The same turns and mirrors carry the whole set onto itself, and each row onto the other rows of its family. Which rows share a family with each named row? Give them in list order.
These 32 rows form 4 families of 8 rows each.
lel: [ 2.35  0.02  2.33 -1.44  2.05 -1.30 -0.29  2.34 -4.65 -3.58  0.81  1.65
  0.88 -0.14  1.73  1.47  2.47]
mubev: [ 3.40 -0.20 -0.40 -2.50 -0.43 -1.53  1.28 -1.07 -3.83 -2.80  0.81 -1.06
 -0.27  2.60  1.20 -0.28  3.60]
Takad: [ 0.83 -0.85  4.37 -0.39  1.86 -1.49 -0.20 -0.28 -1.53 -1.97  0.90  2.98
 -0.84 -2.17 -0.16  0.68  0.35]
ziki: [ 3.59 -0.08  1.16 -0.87 -2.42 -4.23  1.76  1.20 -3.17 -2.35 -0.53 -2.49
  0.12  1.57  1.29  0.21  2.50]
vef: [ 1.61  3.63  2.46 -0.58 -0.48  0.34 -1.54 -3.15 -1.02  0.57 -1.73 -1.75
 -2.63 -2.38 -0.44 -2.31  1.27]
daga: [ 2.20  1.53  5.16 -1.49 -2.18 -2.44 -0.97 -0.43 -3.37 -0.39 -1.56 -0.19
 -3.92 -2.12 -1.10 -1.92  0.45]
duva: [ 0.77  2.42  2.95  2.02  1.91 -0.63 -1.37 -0.13  0.28 -0.72 -0.99 -0.42
  0.36 -4.08  0.82  0.16 -0.08]
Bamo: [ 3.69  1.45 -1.96 -1.77  0.12 -0.63 -0.34 -0.69 -3.93 -2.73  0.09 -3.07
 -0.42  1.35  2.20 -0.55  3.21]
vano: [ 2.68  1.65  0.55  0.19 -1.04 -2.12 -2.59 -0.37 -2.46 -1.23 -1.09 -3.68
 -3.80 -3.07  1.18 -1.67 -0.64]
vuv: [ 1.62 -1.08  3.75 -1.38  2.04 -1.61 -0.02  1.03 -3.41 -3.04  1.35  3.11
 -0.22 -0.87  0.55  1.11  1.54]
Zul: [ 4.97  3.34 -1.03  0.60  0.24 -0.54 -0.80  0.78 -3.54 -2.11 -1.64 -1.07
  1.61 -0.13  3.69  0.53  2.35]
fubub: [ 2.34  4.28  0.03 -0.28  0.09  0.61 -2.26 -2.20 -2.01 -0.29 -1.58 -3.48
 -2.00 -2.11  0.99 -2.12  1.52]
Til: [ 2.43  0.75  5.40 -2.00 -2.73 -3.46  0.83  0.13 -3.61 -0.84 -1.32  0.30
 -2.29 -0.12 -1.07 -0.99  1.89]
doma: [ 4.18  3.95 -0.79  1.85  0.31 -0.11 -1.51 -0.49 -1.58 -1.00 -2.32 -1.70
  0.95 -1.98  3.20 -0.16  0.86]
loluv: [ 3.53 -0.70  3.63 -1.51 -0.10 -1.34  0.32 -1.36 -3.33 -1.77  0.16  4.69
 -1.46  0.11  0.33 -0.10  1.12]
ged: [ 2.58  1.83  1.10 -0.44  2.24 -0.99 -0.85  2.84 -4.41 -3.34 -0.15 -0.37
  1.78 -0.70  2.63  1.51  2.67]
gife: [ 1.42  3.49  1.55  1.89  2.06 -0.33 -1.66  1.11 -0.96 -1.21 -1.37 -1.79
  1.40 -3.49  1.93  0.53  0.88]
libem: [ 3.33  0.97 -1.07  0.48 -1.18 -2.84 -1.45  0.23 -2.41 -1.96 -0.56 -4.82
 -2.27 -1.57  2.16 -0.75  0.08]
dif: [ 2.15  1.80  3.18 -0.63 -1.50 -2.04 -2.48 -0.73 -2.89 -0.54 -1.52 -1.92
 -4.48 -3.19 -0.11 -2.06 -0.47]
lur: [ 3.38  3.40  0.80  2.23  0.27 -0.14 -1.83 -1.97 -0.01 -0.07 -2.04 -0.69
 -0.57 -3.31  1.89 -0.88 -0.48]
poki: [ 3.11  3.27 -1.74 -0.83  0.33  0.19 -1.82 -1.23 -3.20 -1.62 -0.93 -4.08
 -1.05 -0.51  2.21 -1.31  2.36]
vepa: [ 1.32  1.94  4.12 -1.34 -0.95 -0.45  0.13 -3.60 -0.94  0.44 -1.10  0.31
 -2.50 -1.16 -1.58 -2.09  1.57]
Zevab: [ 2.65 -0.71  2.06 -2.83 -0.94 -1.82  1.99 -2.01 -2.87 -1.99  0.79  0.76
 -0.92  2.31 -0.29 -0.54  3.32]
Depe: [ 5.18  1.61  0.15 -0.99  0.02 -1.13  0.10  1.03 -4.86 -2.87 -0.85  1.08
  1.32  1.27  3.03  0.77  2.97]
pul: [ 3.63  0.24 -0.80 -0.14 -1.73 -3.73  0.26  1.00 -2.65 -2.55 -0.39 -4.22
 -0.62  0.36  2.19 -0.07  1.34]
luk: [ 1.86  0.19  3.89 -2.38 -1.22 -1.37  1.52 -3.11 -1.61 -0.58 -0.07  1.41
 -1.83  0.68 -1.49 -1.35  2.43]
Zogon: [ 4.54 -0.02  2.08 -1.75 -0.04 -1.47  0.63  0.08 -4.81 -2.70  0.03  3.49
  0.06  1.38  1.71  0.48  2.55]
sizun: [ 2.29  3.38  0.82  0.99  2.17 -0.60 -1.52  2.31 -2.89 -2.34 -1.11 -1.74
  2.00 -2.07  2.72  0.99  2.01]
tak: [ 2.86  0.03  3.82 -0.15 -0.06 -0.93 -0.40 -2.63 -1.31 -0.61 -0.38  3.99
 -2.20 -1.81 -0.09 -0.88 -0.23]
duso: [ 0.41  0.65  4.13  1.03  1.79 -1.10 -0.72 -0.66  0.05 -0.96  0.08  1.59
 -0.57 -3.58 -0.13  0.21 -0.30]
Nad: [ 2.69  1.69  2.66  1.37  0.14 -0.48 -1.35 -2.90  0.15  0.12 -1.34  1.80
 -1.91 -3.30  0.46 -1.06 -0.91]
muz: [ 3.17  0.18  3.81 -1.72 -2.87 -4.15  1.94  0.90 -3.55 -1.61 -0.98 -0.63
 -0.67  1.36  0.02 -0.20  2.55]

Same family as Nad: Zul, doma, loluv, lur, Depe, Zogon, tak
Same family as vepa: mubev, vef, Bamo, fubub, poki, Zevab, luk
Same family as dif: ziki, daga, vano, Til, libem, pul, muz

